One turn sends every row of this set to another row. A few are shown first. Where does it send the rows asked after them?
vunu: [-17  -7  -7   3   5 -18  -2 -14  20  -8  15 -13  27  13 -11   2   1   4
   8  -4  -3  40 -10   6 -12   3  20 -11 -28  -7 -11  19  20   0  13  27
  27  -2  -7  11   3  16  -6]
fof: [ 10  11  -5  -1  -4   4  -1   8  -9   0   1  -1  46   3  -4   2  -7  13
 -46  -6   2 -11   7   6   7   0 -46   9 -13  -6   2  -3   7  -4  -7  15
   6  11   2   3  -6  20  -1]
mon: [ 23   5  -5  -4  -7   2   4  18   4  25   1   5  20  -5  -8   0 -40   5
  -3  -9   6  -6   2   6  -4   8 -15  49   4  -6   2  -1  -6   0 -14 -23
  -1   8   4  20  -2 -25   0]
Bapev: [-16   5  -3  -6 -11   8   2 -22  12 -21   0   3  -9  14   4   1   1  14
  42  -2  12   4 -25   3 -31  -2 -23  18   5 -20  25 -12   9  -2  -8   9
   4  -2   8  16  13 -20  14]
vato: [  4   1 -23  -2  -5   1   8   5 -16 -31 -10   6 -42 -32  10 -17 -22  -7
   4  -5  -8  -1   2 -14   2 -11  10 -31  -6   6   3   1   0  10  -6 -10
   5  22   3   6   7 -17  -8]
suri: [-17  18  -2  -6 -23  -1  11  -5  11 -12   0  -9  -6  18  13  -2  -8   5
  26  -3  16  -1 -27  26  -2  -1   1  24   7  -6  11 -20  25 -18  20  -5
  23 -29   3   8  -1 -11  20]
Lapi: [-22  20  10 -17  -3 -12   0  -4   5   2  -2   0 -29  30  -5   4  11  19
  31  -6   4  -5 -20  28 -20   4  10  13  15 -20  17   6  11  -3  -6 -19
  -9 -13  16   5  -9 -12   0]
guka: [-10 -13 -10   0   0  -1   2 -16   3   4  -2  -2  29   5 -15   7  13  22
   5  13   2  10  -7  26   0   1  36  -8  -1 -15 -17  15  21   6 -23  31
   2   8 -14   6   8  15 -10]
tak: [-23  23  -3   1  -3   1   7   0  -5 -19   8   0   4   6  -4  -3  -6  12
  45  -3  -3  -8   1  10  -9   4   0  29  32 -26   1   0  14  -1 -16  -5
   4 -17   0  10 -11 -22  11]
Tupa: [  3  27   8 -11  11  -7  -7  13 -14   0  -3  -5  29  13  -7 -13   8   4
 -44   0 -16 -13  19  -1  -8   5 -25   7 -22  -6  -8  11  -8  -9 -16  12
 -12   7  20   2 -17  17  -4]
Gol: [ 13  24   2   7   8 -12 -14  10  -9  -8  -2   4  33  14 -16  -1  -1  11
 -31 -26 -16 -11  15   5 -14  10 -32   5 -18  -1  14   3   3 -12  -1  15
  -7  29  -6  -9 -12  10  -8]
fut: [ 34  -3  -1  -2  10  12   7   6  19  24   2   7  15   6   5  -3  -6 -13
 -15 -14  14   7  -7  29 -16   5  -9  25  -1  -1   8 -10  -5 -17  31 -20
  -7 -14  19   2  -8 -25   2]
Tok: [-28 -13  12 -12  -8 -21 -12  -4  13  -3   4 -17   8  12  -5   2  -4  12
   1  15   6  22  -2   1   0   7  20   0 -13   0 -24  22  23  -8   6  29
   3  -4  -3  20  -1  41  -2]
lub: [ 30   5  18  -3  16  -6 -21   5  11  16   6   0 -11   8  -9   7 -22  -1
   3 -10  -8   0   6   5 -16  14 -24  34   8   6  15  21   0 -11   8 -19
 -29   8  12   8  -3 -19  -3]
nudim: [  4  -4 -14  -7 -18   1  14   5   9 -18 -12   9 -42 -24   9  -5 -18 -12
 -21  11  12   3   7  -8  -7 -12  10 -48  -6  -3   0  -5  -2  -2   3 -23
  19  -8  -2   7  -9  -4  -2]
potos: [  5  -1 -13   4  -3   1   3  13  -4 -21  -2  -1 -58 -18  -2  -1 -14 -10
 -12   8   3   6  10   8   2   1  10 -49   6  -6   0   8   3   4   8 -28
  -3   0  -4  -8  -7  -2  -7]
Mav: [ -7 -12  -3  -6  -9  -1 -11  -8  11 -18   8 -11  -9 -10   9  11  27 -10
   8  -1 -12   9   8 -35   7   2 -20 -29  -3  22  17  15 -10 -18  13  -2
  27  14   0  18   8 -19  -1]
Serof: [-21  18   4  -7  -7   3  -1  -3  13   2   1   9 -24  24  -1   1   1  -3
  32  21   2   6 -13  14 -31  -2 -10  12   6 -24 -14  -6   6 -19  -3  -5
   6 -44   8   1  -3  -2  26]
Tuk: [ 33 -11   6   2   0  23   1   8   8  -1  -8   3   5   2  -2 -13 -24 -11
  -9  10  16  -8 -10  16 -25  13 -15  37  -7  -4   7 -10 -13 -17   0   4
 -22  11   3   6  11 -24  23]
ruz: [ 13  22  -4   4  12  -3  -5  16 -15  13   2   4  28  24 -12   0   7   1
 -43 -11 -13   0  -1  27   2   0 -28   1 -28  -2  -7   2   4  -3   7   4
   0  -1   8 -19 -10  21  -2]
zoko: [-11  -9  -8   0 -29 -14  -4  20  -2   3   4  -9 -18   4  -4  17  -5  -2
  -6   7  -9   1 -16  -9  26   7  -2 -18 -13  21   3  13  -2  -8   5 -19
  51   9 -27   9  14  -2  12]
subiv: [-17  -3  -6   1 -13 -19 -18  -8  15  14  -9   3  13  10 -19  14   8  14
  22   4   3  17  17  11 -10   7  33  -4 -13  -4 -21   3  19 -13  -8  25
  -7  12 -17   5  -3  30 -11]
mokos: [ -4   0 -26  -1  -2   5   5  11 -14 -15  -1   6 -41 -30   5  -2 -12  -7
   4  -1  -3   9  15  -8  13 -11   5 -36   5  -6  -3   7   0  18  -4 -29
  -4   4  13   3  -5  -8 -20]
dut: [ 12 -13 -14   6  -9   8  10   4  -3 -29 -10  21 -34 -25  13  -6 -21  -5
  -4  -2   4  -2   0 -14   5 -26   3 -35  -3  18   6  -5  10   6  13 -12
  14  -1  -6   3  -4  -9  -4]
vuf: [-15 -15 -16   2  -8   4   6  24 -10   3  -6  11 -11   6 -13   2  44  -4
   3 -10   4  -4   4  10   0   9  32 -31  -9  -4   4  -1 -29  -1   1 -20
   8  23   0  -7  -8 -17  -9]
zepak: [-16 -25   4   4 -23  12  -7  29 -11  -2 -10   8 -27   9 -12   8  19  -3
  -1  37   9  -7   8 -12  18   2   7 -16 -14  14 -14   5 -20  -5  -7 -13
   2  -3  -8   1  -4   6  19]
Gasa: [ -8  -5  -5   5   1   3  -3 -27  12 -22   4 -21  34   5  -8  -3  19   5
  11  16   4  25   9   8  -3   3  34  -7 -17  -2  -4  13  19  -5  -2  38
   0  -2   1  10  -3   1  -5]
sug: [ 15  26  -5   0 -10   2 -11   2  -4  -1  -9 -13  26  13  -7  -3   5  -6
 -43   5  -1  -4  12  12  -9  11 -31   1 -38   0   5 -16  -1 -25   0  18
  -8  14   6 -11  -2  15   9]
sas: [-15 -20  -8  -1  14  13  13  14 -17 -25  13  -4   3 -15   5 -12  33  -8
  -4  -1 -16 -10  -4  -1  15   6   6 -26  29  -2  -5  25 -13  -3   5   3
  21  11  -5   9   1 -19   3]
fofa: [ 21  16   9 -18  19   1   3   9  15  20   8 -10  -1  -2   2 -14 -22 -21
 -23   5 -11   1  -2  15 -25  20 -14  26  12 -17 -14  19 -12 -22   1 -15
  -2 -14  16  14  -1 -19  10]

mon goes to lub
mokos goes to potos
Now find these:
subiv goes to Tok
sas goes to vuf
Tupa goes to ruz
Lapi goes to Serof

